128 stands for zero in the data rows.
Here are some rows, each followed by its group. Groups can overlap.
[136 181 132 111 108  96  60 150 115 164 166 123] nail
[192 164  63 120  84 130  91 145 148 143 155 172] sock
[107  99 134 126 177 144 137 135 156 112 162 134] lake
[142 149 138 110 118 124 153  74 111 144  56  91] dust
[130 144 157  91 112  84 136  80  93 140  79  87] dust
[100  97 109 143 177 172 172 152 175 131 110 114] lake
[117 167 103 135 122 135 103 157 108 157 107 104] nail
[119 112 140 136 125 152 143 122 139 123 137 156] jam
[109  96 105 145 182 182 153 147 183 111 125 129] lake
[184 153  77 105  87  87  68 134 133 152 182 177] sock
[111  98 136 147 116 138 153 125 116 117 119 139] jam
[ 94 100 172 140 156 120 130 119 159 109 190 174] silk
[185 154  75 121  90 119  89 144 141 143 150 169] sock
[137 168  88 153 117 153 103 164 140 165  95 113] nail
[164 180 140  87 120 120 110  74 139 145  84 134] dust
[151 169 150  90 119 103 130  63 105 127  71 107] dust
[ 72  97 144 161 166 163 179 148 145 108 114 125] silk
[155 152 154  86 115  98 127  65 100 134  77 100] dust
[179 130  77 136  81 112 115 149 119 151 129 139] sock
[ 85 103 133 157 157 175 164 139 165  92 134 145] silk
[136 157 104 142 115 130  86 155 126 156 130 119] nail
[ 95 126 169 141 165 143 132 121 180  93 185 177] silk
[128 162 130 126 111 107  83 136 102 155 143 114] nail
[147 134  93 130 178 184 126 135 230 112 167 181] lake
[181 141  61 131  82 132 118 151 142 139 120 138] sock
[172 130  96 126  83  93 103 157 102 136 136 121] sock
[134 169 102 135 116 124  96 151 112 162 126 115] nail
[ 99  85 132 137 178 149 159 156 146 123 116  99] lake
[119 107 153 124 120 135 139 116 123 107 154 149] jam
[117  93 105 155 179 184 160 153 180 117 118 114] lake
[108 105 113 146 185 175 160 152 168 114 112 130] lake
[153 145 183  82 114  67 109  53  74 153 109  98] dust
[156 165 178  72 116  73 106  59  93 139 117 112] dust
[182 153  80 121  83 103  86 147 131 138 158 159] sock
[186 144  72 127  85 123 105 138 129 139 135 148] sock
[118 134 155 114 123 125 114 105 139 113 181 163] jam
[175 137  89 116  81  99 101 136 110 149 138 144] sock
[116 114 155 122 122 130 127 116 124 113 149 151] jam
[125 123 141 115 119 139 131 126 148 106 163 172] jam
[138 149 165  90 119  88 136  63  89 142  83  95] dust
[ 81 102 155 152 160 154 167 141 162  98 128 146] silk
[ 83 111 162 138 165 142 151 123 150  99 165 150] silk
[ 91  98 166 149 162 147 158 133 156 104 150 155] silk
[133 117 113 135 181 162 140 133 191 116 144 154] lake
[126 158 106 142 111 127  99 148 118 167 123  97] nail
[156 175 173  74 113  84 100  64 113 141 112 116] dust
[126 123 145 122 119 146 119 111 149 106 168 169] jam
[ 65  71 167 158 159 139 185 135 110 105 128  99] silk
[ 77  96 156 139 167 144 155 126 152  86 158 144] silk
[162 175 163  68 117 102 110  63 123 140 113 124] dust
[191 162  87 106  83 108  73 141 137 144 181 169] sock
[101  87 128 157 179 162 168 151 145 123 115 105] lake
[ 91 119 183 125 157 120 127 118 160  89 191 166] silk
[176 142  61 119  84 121 114 154 114 137 124 132] sock
[113 118 154 129 120 121 135 119 108 116 147 141] jam
[109 143 140 126 112  77  85 141  66 174 143  97] nail
[126 126 161 114 117 106 104 107 134 119 188 170] jam
[ 90  95 154 158 162 157 161 125 156  94 142 144] silk
[105 104 155 137 122 131 136 123 125 111 144 165] jam
[100  98 130 145 182 151 160 148 149 111 123 124] lake
[175 145 122 108  83  52  66 128  82 149 174 141] sock
[106 110 133 139 131 150 149 141 128 117 119 125] jam
[136 162 110 138 111 121  77 150 111 158 140 115] nail
[ 89  81 131 151 173 161 173 146 135 115 105  89] lake
[169 144  73 127  89 117 105 146 122 144 137 144] sock
[109  88 117 148 176 167 171 147 152 113  99 112] lake
[171 140  84 131  85  97 102 149  97 138 141 130] sock
[125 105 113 138 181 166 150 133 180 111 133 143] lake
[188 150  83 112  85 114  92 155 127 138 146 158] sock
[111 110 146 141 117 145 143 130 121 115 125 138] jam
[112 105 117 132 181 164 155 134 171 123 124 117] lake
[148 149 141  97 115 112 149  86 108 138  59  94] dust
[117  90 100 147 183 196 170 147 179 120 111 121] lake
[116  99 130 130 168 149 142 144 158 115 144 124] lake
[115 134 122 137 106 102 103 161  72 168 101  66] nail
[149 171 154  83 118  89 120  68 108 146  97 119] dust
[115 151  89 151 116 146 125 179 110 165  83  90] nail
[110 107 143 133 121 134 147 126 111 118 120 123] jam
[141 162 117 131 113 114  90 143 106 162 141 107] nail
Which group is nearest to each row below, going by the average distance to the group's rows?
[118 119 124 122 123 154 142 128 153 108 138 151]: jam
[160 133  77 128  91 120 107 144 103 137 113 127]: sock
[132 140 150 103 119 103 163  75  70 143  44  69]: dust
[110 113 147 128 122 135 132 122 124 114 135 150]: jam
[163 131  62 130  80 126 115 149 121 128 109 144]: sock
[165 142  66 132  90 123 105 147 119 141 128 146]: sock
[152 166 170  92 115  77 116  53  96 137  97 104]: dust
[168 143 101 109  82  91 100 136 100 135 155 134]: sock
[ 81 104 172 138 155 142 141 144 159 101 164 154]: silk
[ 59  89 158 157 160 154 196 140 128 102 112  99]: silk
[179 161 117  95  84  48  53 133  91 132 198 166]: sock
Which group is second nearest to each row below, going by the distance to the centre of the group?
[134 165 108 139 107 117  94 159 105 162 117  91]: sock
[125  96 109 147 176 180 155 151 195 119 125 137]: silk
[138 168 117 147 111 121  88 151 114 153 130 114]: sock
[130 164 112 133 117 111  83 141 112 155 146 115]: sock
[112 114 116 157 116 187 168 137 152 117  85 153]: jam
[147 179  96 132 110 141  88 160 138 150 131 135]: sock
[142 171 116 111 114 109  73 143 130 159 152 127]: sock
[ 89 108 155 143 158 155 160 125 159  99 156 155]: jam
[ 46  71 185 155 158 114 177 135  91  97 120  96]: jam
[159 129  88 122  84 106 114 154  89 143 133 120]: nail
Which group is second nearest to each row below, going by the distance to the group's nearest row?
[122 139 134 122 106  67  70 135  58 172 148  89]: sock
[ 83 107 159 148 160 144 144 138 169 101 170 157]: lake
[164 137  64 139  92 135 122 162 122 138  97 124]: nail
Which other group has its centre nearest to the centre of group jam?
silk
Which group is nearest to each row below, going by the distance to the centre of the group?
[119 115 129 144 120 161 157 135 142 113 136 149]: jam
A new table starts here, with new groups. Each row is followed by its group. Groups can overlap.
[126 148  90 151  95 127 144 130 129 100  92 111] A
[122 193  54  69 192  91  91 128  93 164 138 112] A
[147 139 129 125 108 108 139 107 169  91  82 133] B
[147 158  99 142 113  98 139 139 150 113 172  99] C
[132 147 118  96 126 141 130 123 144 114 129 139] A
[164 171  99 112 156 143 134 165 159 112 129  51] C
[122 130 156 133 148 144 132 130 127 135 133 135] C
[ 71 128 143 111 160  79 108 151  76 130 137 141] A
[101 113 144 172 100 146 125 135 127  97 126 118] B
[133 155 159  92 161 125  86 151 109 106  73  55] C
[126 108 149 114 124 131 128 121 132 127 154 143] B
[141 109 104 136 124 162 130 123 129 130 118 137] B
[145 129 117  97 147 128 122 136 148 129 116 126] C
[118 141 128 131 135 108 129 129 117  97  98 117] A
[132 129 114 138 107 126 137 132 118 131 111 120] A
[100 164 161 141 134  94 146 101 121 139 130 169] B
[138 150 111  99 132  71 161 100 116 126  98 152] A
[153  99 119 128 122 170 146 139 181 132 184 197] C
[164 157 138 102 191 121  81 167 141  87  88  36] C
[161  94 131 147 181 172 102 187 180  81 133  87] C
[126 110 118  95 154 143 127 119 128 129  98 133] C
[122 154  79 121 112 123 133 137 129 155 149 128] B
[102 198 114 113 219 126 101 168 118 128  59  57] A
[107 110 131 126 148 145 105 113  97 121  90 130] C
[116  93 135 135 116 168 162 154 161 115 163 168] A
[128 190 104 194 115  83 138  65 104 153 115 140] B
[110 156 130 118 135  88 136 110 135 128 148 169] B
[140  67 157  87 108 182 114 159 143  85 127  85] B
[137  72 167 126 162 170 171 130 135 102 153 156] C
[125 146 133 214  81 116 164  57  81 152  88 142] B
[112 157  94  93 189 132 134 150 143 154 172 136] B
[153  96 145 141  77 124 135 133 129 131 155 142] A
[154  62 205 108 124 163 117 141 118 128 109 137] B
[100 133 146 149 124  91 106  91  68 158 112 170] C
[115 183  89 110 111  57 124  95 139 144 100  92] C
[153 107 139 110  97 159 125 152 133  78  97  70] B
[ 96  67 172 166 113 170 135 164 137  85 168 181] C
[131 140  56 143  46  69 163  73 146 166 157 164] C
[130 187 124 114 167 120 121 120 125 138 114  83] A
[134 130 100  82 124 167 124 123 112 130 130 148] C
[141 168  73 157 116  95 133  84 118 166 117 165] B
[164 160 120 112 136 118 105 147 110 154 130 112] A
[177 126  98 133  71 151 131 122 142 123 141 151] A
[157 152 203 132 143  66 207 130 156  34  81  76] A
[ 97 103 138 134 132 120 118 124  81 144 122 131] C
[157 135 151 151  64  95 182  88 138  82 117 142] A
[127 180 137 202 125  79 153  43  81 163  76 148] B
[127 120  87 141  79 109 142  81 130 158 160 193] C
[106 153 113 137 195  94 106 148 101 118  72  52] A
[158 113 151 115  79 131 113 131 138 108 100 120] B
[118 127 144 152 171 105 114 169 182  81 124  76] A
[118 106 130 106 112 152 135 158 148  83 134 112] B
[150 128 130  83  85 185 128 123 128 150 100 121] B
[119 163  62 136 129 141 152 125 148 120 136  99] B
[131 102 136 172  84 148  82 134 159 111 182 151] C
[141 114 110  88 103 144 124 145 150 137 138 141] B
[127 169 105 104 115  56 113  99 132 154 151 188] C
[150  94 158  98 168 203 120 180 162 108 120 127] C
[ 97 157 110  75 198 124 105  96  69 131  22  93] C
[101 129 101 135 136 196 109 170 127 157 150 113] A
[110 166 111  97 153  57 170  89  90 124  69 102] A
[113 166 163  85 146  98 108  87  62 110  31  92] C
[ 84 137  69 135 128 131  89 112 121 196 149 183] A
[139 113 116 118 114 115 140 110 146 125 165 155] C
[189 106 120 101 151 207 134 209 196 100 155 121] C
[173  74 125 110  65 162 125 122 168 121 150 144] A
[148 120 201 158  73 109 131  62  73 157 101 145] B
[124 107 126 109 109 127 119 139 162 110 127 115] B
[140 138 140 123 164 177 125 125 113 134 137 123] C
[135  94 138 159 128 144 146 140 162  73 130 151] B
[144 136 127 136 117 129 143 106 127 152 123 137] B
[118 178  93 177 136  82 119 105 118 158 150 143] B
[116 155  83 115 203 139  98 147 104 159 119  89] A
[150 156  77 100 102  92 129 100 126 150 149 140] C
[ 97 114 153 150 123 116 121 146 120 149 129 148] C
[ 99  52 160 178  78 152 150 144 155  96 195 183] C
[ 92 137 143 153  89 114 125  94  82 180 140 157] C
[154 107 147  98 127 120 145 115 146 141 122 110] B
[116 191 146  85 136  86  80 111  71 136 118 101] C
[104  94 136 196  72 142 148 176 190 137 210 138] C
[139 168 155 127 151 118 148  67  99 168 114 164] B
[121 142 114 103 126  92 188 115 122 128 113 103] A
[108 100 187 123 177 159 134 149 151  91  94 115] C
[126 138  80 154  86 106 126 112 136 169 133 148] C
[154 153 139 126 102  79 169 125 127  91  95 111] A
[153  93 185  97 118 138  81 102 102 151 113 142] B
[141 110 159 144 126 108 125 130  96 123 108  78] C
[143 169 106 119 156 107 140 127  93 141  88 116] A
[100 158 127 115 136 125 105 138  94 150  99 126] C
[166 169  68  89 117 111 108 129 123 150 145 170] C
[ 82  16 116 175  70 185 102 152 147 139 220 206] A
[201 111 181 122 103 175 122 165 197  99 157  88] A
Group B spreads out most along one direction. Which other group's direction of most spread is closest to that one?
A
Which group is nearest to each row below, going by the average distance to the group's rows?
[116 215 139  86 226  73 144 136 117 118  88  99]: A
[ 99 149 134 126 173 137 102 154 118 127 122  79]: A
Which group is second nearest to each row below, going by the distance to the group's nearest row?
[110  57 153 130  88 160 155 138 151 104 170 212]: A
Which group is second nearest to each row below, going by the distance to the centre of the group?
[130  52  93 127  99 159 110 134 136 158 195 169]: B
[137 155 176 137 165 122 171 115 137  95  79  82]: B
[157 110 117 170  67  99 171 124 119 100 113 140]: A
[143 104 157 129 141 183 165 209 166  55  83  72]: C
[128  86 158 107 114 157 111 160 127 125 166 133]: B
[100  86 109 149 112 161 115 128 144 140 146 125]: B
[ 75 119 130 144 161 154  81 164 108 135 167 145]: A
[145 145 149 129  59 102 171  99 132  87 113 120]: A
[ 87 120  97 127 121 123 111 107 110 128 124 142]: B
[155 121 134 132 120 138 151  94 119 148 119 136]: C
[172 113 175 126 164 161 124 164 158 108 175 119]: A
[108  97 106 143 101 152  94 157  97 148 129 132]: B
Which group is second nearest to each row below, going by the average distance to the group's rows?
[144 123 116 132 110 116 196  89 152  92 109 174]: A
Which other group has its centre nearest to the centre of group A?
C
Which group is nearest to each row below, going by the distance to the group's nearest row?
[110 148  73 100 188 133  63 141  85 187 147 133]: A
